One turn moves each row of this set onto another row. After a few examples, where does it send each row asked below?
Q984: [-19   4   9  -8  -2 -17  -8  -5  13 -13   0   1   7   2   8 -13  -8 -11
 -12 -12 -17  11  -2  -9   7  -7   8   9   0   0  -1 -10]
Q802: [  3  -1   5  -3 -11   7   7 -12  15   3  11  -4  -1  10   8  -2  22  -7
 -13  -7 -19  13  12  16   9   7  12  -6  -8  -6   6  -1]
Q563: [-15  -2   3  10  -4  -1   7  -4  12  -2  19   3  18   6   1 -12   4 -21
 -18 -15 -17  12  12   0   1  12   5 -16  -4  -1   5  13]
Q551: [-19  -6   2   1   5   6  12  -5  10  -3  15   3   7   5  -5  -1   7 -21
 -15 -12 -20  14  10   1   6  13   5 -12   0   5   6  11]
Q392: [-12  -1  14  12   4  -9  -3  -8   0   7  17   5   7  15  -2 -14  16 -15
  -4  -3  -4   7   5 -15   4  -8  -4 -17   5  -7   5  -9]
Q413: [-15  -2  10 -16  -7  -8 -22   1   4  -6   7   6   3  16  11 -21 -15 -22
  -6  -3 -19   8  -3  -1  11  10  -2   4   5  14  -5  -8]
Q658: [ -6  -4  12   5  -9  -9 -24  -9  -5  13  13   6  -2  13  16 -16   8 -10
  -8   2  -3   2 -10  11  16  10  -2   6   3   4 -10 -17]
Q839: [ -5  -5  13   4  -8  -3 -20  -6  -8  10  12   2  -8  13  14 -13  11 -14
  -6   5  -9   2  -9  13  16   9   4   8  13   1  -7 -18]
Q150: [-11   3   6 -16 -11  -6 -21   2   8  -9   6   0   0  17  16 -18 -13 -20
  -6  -3 -22   6  -4  -1  10   8  -5   6   3  14  -5  -7]
Q178: [  2  -5   4  -1  -9   5   7 -15  15   5  13   1  -6  10   5   5  23  -8
 -12  -8 -20   9  13  12  12  12   9  -3  -8  -4   7   1]
Q356: [  2  -4  12   1 -13  -3  -8 -10   0  10  12  -1   0  25  -5 -19  11 -11
  -7   7  -8   5  11  -6  -3  -1  -9 -18   1   4   6  -8]
Q378: [-21   0   9  -5   6  -6 -17  -4   6  -7   5   7   5   6  20 -16   7 -13
 -13 -15 -10   6 -13  -4  17  -9   2   9  -1   6 -11 -11]
Q288: [  3   0  -2  -4  -4   4   8   0   8   2  20  -6  11  11  -3  -9  17  -7
 -17 -11 -10   2   7   6   6  12   0 -12 -13   3  -4   8]
Q831: [ -8  -3  16   9  -4  -1 -19   1   7  -5   8   2 -17   8  15 -15  -5 -15
 -15  11 -12  13   0  -3  17   7   0   6  13   9   3 -14]
Q41: [ -8  -6   2   4  -9   0   5  -9  14   9  18  -2   3   7  -5   4   7 -20
  -2  -6 -28  13  11  11   6  24   6  -5   4  -1   7   2]
Q260: [-11  -9  15   8  -3  -4 -19   2   9  -5   3   5 -10   8   6 -17  -7 -22
 -14  11 -16  11  -1  -1  16   8   6   4  17   5   6 -12]
Q320: [  0   1  11 -13  -2   1  -3  -5  10  -1   6   1  -7  23   2 -10  12 -14
  -1   1 -19  11  13 -13   3 -10  -4  -9   3  -2  12 -12]
Q928: [-13  -6   6  -7   8   7 -19  -3   3   4  11  10  -4  11  18 -18  15 -17
 -11 -11  -2   2 -12  -1  17  -4  -1   2   0  11 -13  -8]
Q520: [ -5 -10   5   4  -3   9  10 -10  12   9  11   1  -5   8   1   7  22  -8
 -15  -9 -17  11   6  12  13  10   8  -6  -2  -5   6   4]
Q826: [ -9  -1   9  12 -10 -14 -24 -10  -2   9  12   2   3  10  15 -16   6  -7
  -7  -1   0   2 -12   8  18   9   1   4   1   5 -10 -15]
Q313: [-15   3  -1   6  -8 -16 -17 -14  12   6  11   6  13  10  15 -17   0  -7
  -3 -12   4   3  -8  -4  12   4  -1  -6  -9   3 -10  -4]
Q397: [-10   1   6   6  -8  -4   6  -9  15   0  22   0   3   5   2   4   7 -22
  -2  -9 -29  13  15   5   8  21  10  -4   1  -7   9   2]
Q448: [-10  -9  -1  -7  -4   5   8  -8   8   7  18  -1   9  13 -10  -3  16 -13
  -9 -14 -14   1   3  12   8  16   3 -12  -9   4  -7   8]
Q334: [-18  -5   9  -5   9  -2 -17  -2   7  -3   7  12   1   9  16 -19   8 -13
 -14 -13  -3   3 -11  -6  20  -6  -1   6   0   7 -13 -10]
Q724: [ -1  -6   0  -5  -6   2   8  -8   8   3  17  -2   8  12  -7  -5  20  -7
 -18 -12 -12  -1   7   5   9  14   2 -11 -13   5  -5  10]
Q289: [ -5  11   8  -6 -21  -5 -11  -8  10  -6   4 -14  -4  14  18 -14  -3 -12
  -9  10 -24   9   2   1   7   8  -4   4  11   3  -5  -8]
Q239: [-18  -3   6   5  -2  -2   9  -7   9  -4  20   2  14   5  -4  -7   7 -21
 -18 -14 -19   8  11  -2   4  15   5 -13  -4   3   3  14]
Q876: [ -5  -2  12  14 -10  -1 -19   1   6  -5   7   0 -16   9  17 -15  -8  -9
 -19   7  -8  10   0  -1  13   6  -2   4   8  11   5 -11]
Q679: [-13  -8   4 -14   1  -6 -24   5   5  -1   7  11   4  14   6 -20 -13 -25
  -7  -6 -13   6  -6  -4   9   9  -1   0   1  15  -2  -4]
Q785: [ -1   4   8  15 -11   1 -10  -6   1   6  16  -4 -13   8  22 -10   2   0
 -18  -4   1   4  -1  -2   3   0  -9   3   0   5  -2  -6]
Q62: [-14   1  13  -8  -4 -10  -8 -14   7   6  12   8  10  20   3 -13  13 -24
   9  -8 -20  10   8  -7  -1  -8  -1 -10   2  -9   4 -14]
Q382: [ -5   3   5   7  -8  -6   7  -4  16   0  20  -3   8   5   2   0   5 -18
   0 -11 -26  15  13   7   9  17  14  -5   0 -12   9  -3]

Q356 turns into Q392
Q563 turns into Q382
Now find these:
Q239 turns into Q397
Q928 turns into Q679
Q413 turns into Q831
Q826 turns into Q378
Q448 turns into Q551
Q289 turns into Q785

